A single turn carries every row of the set below to another of its rows. Some are shown first; where does it send the rows asked next?
Z295: -14 19 -10 13 -20 17 -1 -26 26 -1 -12 -60
Z680: 1 -31 -41 31 -3 6 -4 -32 16 -16 -11 -6
Z431: 10 11 -35 30 -6 -15 -19 -27 29 3 -12 -64
Z808: 12 -4 -28 6 19 6 3 -18 27 -2 -30 0
Z767: 3 -1 -34 18 12 -18 32 -24 17 -24 18 -25
Z316: -8 10 -23 30 -35 10 -6 -10 21 -11 7 -45
Z462: -2 35 -29 16 8 -4 -14 -60 -3 -7 27 -47
Z658: -8 19 -9 17 -8 32 2 -1 32 0 4 -38
Z679: 2 -9 -14 9 46 22 -33 -23 -1 -12 2 -31
Z48: 6 25 -30 8 27 -11 -3 -65 -4 3 13 -47
Z970: -9 14 -22 23 -8 6 -32 -52 -25 -2 -11 -30
Z898: 23 8 -33 24 -2 0 -13 -33 -22 -25 2 0
Z417: 0 -15 -22 17 41 1 10 -17 33 -21 3 -46
Z340: 5 9 -36 17 42 4 15 -25 4 -32 27 -25
Z946: 19 29 -24 28 -1 10 -21 -17 -18 -21 4 -5
Z211: 12 10 -5 22 6 6 2 4 14 -24 -22 -52
Z683: -4 24 -19 14 -22 19 -8 -33 37 4 -11 -51
Z825: 1 11 -33 -1 9 -22 23 -42 20 3 -18 -23
Z248: 4 18 -17 30 -10 29 -9 0 36 -1 -5 -40
Z199: 6 -3 -28 21 17 8 -8 -42 -10 -35 40 -27
Z593: -9 8 -6 10 32 31 -41 -31 -3 -7 -4 -39
Z169: -2 -2 -26 17 13 3 -25 -61 -21 6 -19 -33
Z478: -1 10 -19 25 16 25 -21 -29 -4 -30 41 -28
Z451: 2 23 -51 6 16 -24 11 -48 -4 -10 8 -19
Z485: -16 -23 -46 26 14 -1 -21 -51 -11 -16 -4 -32
Z876: 7 6 -19 -1 5 37 -10 -30 48 -7 6 -18
Z695: 14 20 -37 -4 31 -4 -10 -37 6 -6 -32 -11
Z363: 11 -10 -42 28 20 16 -14 -25 -7 -21 -17 3
Z786: -27 3 -14 -14 -10 10 -1 -36 18 14 0 -30
Z138: 19 49 -17 7 30 5 -23 -26 6 -2 -3 -33
Z770: 28 30 -23 2 42 0 -17 -18 3 -5 -2 -17
Z866: -12 -29 -35 23 16 -4 -6 -49 25 -7 -14 -48
Z576: -10 16 -25 19 -35 15 -2 -18 28 -5 16 -33
Z772: 16 5 -44 44 -13 16 -5 -36 36 -3 18 -29
Z617: -10 -7 -28 6 50 7 -13 -42 10 -23 -2 -52
Z755: -16 1 -10 23 -17 10 24 -12 -9 -8 3 -29

Z417 -> Z767
Z48 -> Z770
Z248 -> Z316
Where do these go?
Z485 -> Z617
Z211 -> Z755
Z593 -> Z478

A single turn carries every row of the set below to another of its rows. Some are shown first; where does it send the rows asked next?
Z584: -24 -12 -13 -34 8 12 6 0 2 0 30 -21
Z773: -23 8 -27 -10 -16 10 -30 6 -23 6 -10 -4
Z18: -26 8 -27 -20 -15 21 -27 7 -4 11 -14 -1
Z535: 15 4 -17 -25 -7 -21 -13 -15 19 -10 42 -9
Z365: -19 10 -20 -11 -17 19 -31 10 -14 7 -16 -11
Z62: 20 14 5 -18 2 3 9 20 9 3 21 -25
Z900: 10 25 22 -3 -30 13 -2 -6 10 -7 -4 -37
Z551: -4 4 -24 -11 -50 -6 4 -26 31 -11 -9 6
Z289: -4 14 -35 -10 -53 -10 2 -19 14 -15 -11 10
Z103: 17 -18 6 -31 -8 7 22 -26 -1 10 11 2
Z546: -9 -2 -29 -43 -6 -22 17 -6 27 5 12 -8
Z181: -13 4 -5 5 -11 -4 22 -28 -25 -19 -21 -16
Z6: 10 22 -33 -7 -5 -15 -19 -12 -7 -42 5 -26
Z33: 11 29 12 2 -34 12 -12 0 8 -19 1 -33
Z151: -13 -4 -8 -5 2 4 18 -39 -20 -19 -21 -23
Z800: -5 5 -31 -4 -45 -8 5 -30 16 -14 -16 10
Z696: -17 -23 -6 -44 3 0 19 -15 -11 -17 -8 2
Z126: 12 20 -42 -9 5 -6 -23 -16 5 -30 10 -25
Z763: 17 -7 6 -48 -19 -4 -6 6 19 11 7 -20
Z911: 7 -25 -26 -30 -33 -10 24 -25 17 -13 15 -16
Z237: 12 23 -41 -5 -7 -15 -18 -18 5 -36 3 -25
Z517: 7 20 13 3 -45 8 -8 5 2 -15 -2 -32
Z719: -22 0 -8 2 -8 5 14 -31 -25 -14 -24 -19
Z749: 17 8 -8 -39 3 14 16 -16 9 -26 35 -14
Z508: -14 14 -3 -49 -13 18 7 4 -11 20 7 -11

Z584 -> Z546
Z289 -> Z517
Where do these go?
Z900 -> Z151
Z33 -> Z719
Z535 -> Z508

A single turn carries every row of the set below to another of its rows. Some are shown first; where does it send the rows asked next?
Z91: 4 -22 -1 26 43 -8 1 5 -20 15 -2 24 16 -80 -1 8 -10 2 -11 25 -31 -40 -41
Z881: 13 -36 -2 37 1 18 0 22 -39 -2 -41 44 9 -42 11 13 -25 -1 -24 -18 -10 -31 -11
Z418: 26 -39 -15 33 15 -2 2 -9 15 21 -15 48 13 -82 38 -26 -27 -4 -26 -41 -13 -25 -4
Z291: 10 -39 8 40 38 10 6 -7 -30 -8 4 72 -4 -67 13 -53 -5 -2 19 -23 7 -14 -31
Z491: -3 -42 6 47 42 19 6 -6 -6 -7 14 40 -5 -46 13 -46 -2 -4 26 -16 -3 -36 -49
Z139: 15 -10 37 54 21 2 10 14 -12 -19 7 18 32 -31 14 -33 -19 -25 -33 12 3 7 -28
Z452: 24 -16 -3 17 -9 -4 8 20 -24 -22 -12 25 26 -31 5 5 1 -27 8 0 -18 -32 -20
Z871: 35 -33 -21 24 18 -9 1 -5 22 9 9 32 41 -67 51 -35 -15 -9 -7 -21 -17 -22 4
Z629: 31 -19 -5 24 -5 22 10 20 -23 -10 -31 31 31 -25 62 -13 -17 8 0 -2 -4 -20 -17
Z100: 6 -53 -1 47 56 19 -7 1 -27 -10 21 51 22 -48 24 -51 -6 8 20 -5 0 -21 -16
Z621: 19 -39 -18 31 17 -13 0 -8 26 12 7 26 21 -70 13 -15 -12 -25 -14 -30 -26 -39 -9
Z805: 6 -17 39 63 23 9 9 13 -13 -11 -6 23 17 -36 4 -24 -28 -22 -45 1 3 2 -33
Z450: 29 -3 -2 10 34 -11 10 2 -23 5 0 32 37 -79 42 -22 -6 10 8 36 -19 -16 -33
Z967: 15 -11 37 58 20 12 13 13 -14 -12 -9 28 24 -36 30 -38 -29 -13 -40 3 11 12 -31
Z83: 15 -14 4 29 34 9 12 0 -21 26 -31 43 4 -87 43 -13 -26 26 -17 12 -14 -24 -48

Z418 -> Z621
Z291 -> Z491
Where do these go?
Z805 -> Z139
Z881 -> Z452
Z91 -> Z450

A single turn carries every row of the set below to another of its rows. Some are shown first; where does it send the rows asked next?
Z26: 4 -10 -12 8 14 -8 -17 -6 16 -2 -6 27 -26 -1 -2 13 42 -4 -7 26
Z815: 11 -23 15 -6 20 -6 -4 -20 2 -8 29 -26 -10 14 27 -12 14 6 18 4
Z879: 2 -8 -25 10 -11 27 18 11 3 14 -9 10 18 -16 0 -30 15 20 -17 0
Z821: 11 -25 19 -5 -39 1 5 -24 10 -3 21 1 -14 -11 12 -3 -5 -16 -12 37
Z74: -32 12 2 3 -3 26 -13 11 23 -8 6 6 -34 -10 2 -31 -5 -6 14 23
Z182: 13 8 8 -12 -18 -7 23 5 38 -5 14 26 10 36 -4 -16 28 -3 -3 27
Z459: -1 3 33 -26 -19 22 9 -21 -10 10 -8 -12 33 3 -8 -18 20 25 4 18
Z224: 2 18 3 -16 18 7 -23 -9 1 -14 5 12 9 21 24 -7 -18 -16 5 47
Z318: 26 -2 -12 -7 7 31 5 23 29 5 -21 13 12 31 -15 -19 23 -17 -9 3
Z799: -4 18 2 -27 -25 55 -24 -11 4 -8 -9 -20 -16 12 6 -24 -5 -3 20 9
Z771: 15 -26 20 -16 5 42 20 -34 7 4 15 -10 -1 0 17 -8 34 8 -14 -8
Z573: -7 24 2 1 18 37 -8 -33 -3 15 12 16 -12 12 -20 -21 -1 -8 -38 20
Z830: -9 -14 -12 -33 -2 10 -8 12 -15 7 -35 -11 0 22 6 -14 -4 17 15 -6
Z222: 26 -8 -1 -1 -3 17 -24 6 0 31 23 -15 -10 17 5 6 -22 -13 -23 -6
Z738: 18 21 7 -41 -21 -3 -21 -24 5 -2 8 9 -13 13 -22 12 21 -9 -21 -11

Z799 -> Z771
Z26 -> Z224
Where do these go?
Z830 -> Z459
Z182 -> Z74
Z222 -> Z738

A single turn carries every row of the set below to another of its rows. Some are shown first; where does it send the rows asked next?
Z610: -5 0 -11 -19 13 -48 -11 16 6 -10 -5 -7 -18 -4 8 -12 19 -1 6
Z846: 15 -14 -1 -24 18 -7 -40 -9 9 5 15 17 -5 3 -21 -7 -22 13 -12
Z253: -8 22 -6 -4 -27 23 12 33 -20 0 -25 -13 4 -16 0 -9 -14 -7 6
Z21: 20 7 -18 -12 -14 16 34 39 -25 11 -2 12 0 14 -16 -18 -11 9 0
Z13: 4 -11 -4 -6 8 17 12 -32 -1 -2 20 -2 -5 8 14 -28 36 15 -6
Z713: 16 17 10 -12 3 -8 -25 -9 -1 -18 18 -6 11 -2 2 38 -16 10 -18
Z174: -10 18 -1 22 -26 8 1 -19 8 4 -30 -13 -8 -10 9 -13 -9 -22 -6
Z762: 0 26 -1 -7 -26 35 22 30 -13 -5 -21 -15 7 -9 -4 -4 -3 0 -1
Z11: -13 -6 -20 -10 1 -4 -12 11 6 5 -10 13 2 -4 -8 39 -34 -10 17
Z412: -2 22 5 18 -25 22 11 -23 16 -3 -25 -17 -4 -3 4 -9 1 -15 -13
Z903: -4 23 -4 23 -21 17 17 -19 4 11 -33 -7 -9 0 9 -4 2 -16 -6
Z572: 7 10 -14 -20 18 -31 13 14 2 -5 -5 -1 -19 11 7 3 38 9 4
Z990: 7 5 1 -25 13 -29 -1 9 22 -25 5 -17 -10 5 -1 -8 32 8 -7
Z528: -6 20 3 -8 -30 29 8 30 -7 -12 -18 -22 8 -17 -6 -13 -14 -4 -2
Z486: 16 -8 -14 -18 23 -9 -25 -5 -11 25 6 33 -13 11 -13 5 -16 14 -3
Z848: 3 2 -15 -14 5 20 10 6 15 -1 -4 13 5 12 -14 52 -12 4 5
Z674: 27 -4 -3 -25 23 10 -16 -12 5 10 16 24 -5 19 -22 9 -2 23 -16
Z901: 20 1 0 -20 -21 22 18 31 0 -16 13 -9 11 8 -27 -31 -15 10 -14
Z840: -6 -7 -4 -18 -3 12 -15 4 29 -19 4 -3 11 -3 -20 34 -29 -3 1
Z429: 8 15 -1 -6 4 -23 -31 -3 -16 -3 9 4 3 -7 11 36 -26 3 -6
Z984: -13 -10 -13 6 -6 -23 36 7 -12 14 37 3 -3 -1 11 -14 14 -6 16
Z460: -4 -8 -2 -1 -6 -6 42 -1 5 -1 48 -7 4 7 1 -12 24 2 4
Z480: 18 23 -1 -8 8 -7 -11 -5 -17 0 9 8 4 6 9 49 -9 12 -11
Z697: 6 -5 -13 -12 -22 -3 3 40 -19 2 1 2 3 -5 -16 -37 -35 -4 4
Z96: 13 -3 -12 4 -5 4 45 -31 -2 5 8 15 -11 7 -5 -16 -38 26 2
Z457: -11 -21 -4 -2 3 -4 -14 -29 -3 -4 18 -7 -5 -10 16 -44 13 2 0
Z127: 3 -9 -11 5 -8 -8 29 -29 -2 3 8 12 -10 -5 -4 -27 -51 18 5
Z36: 10 -7 -4 1 -9 4 34 -33 10 -9 15 4 -4 0 -11 -25 -43 24 -4
Z661: -5 -14 -18 3 10 -2 6 -25 -22 17 8 11 -13 1 23 -29 24 6 9
Z557: -16 -16 -1 1 -11 -23 20 3 5 -5 47 -12 5 -9 2 -27 5 -8 9

Z990 -> Z572
Z480 -> Z429
Where do these go?
Z762 -> Z253
Z984 -> Z557
Z903 -> Z174
Z11 -> Z840
Z901 -> Z21
Z846 -> Z674
Z457 -> Z13
Z96 -> Z127

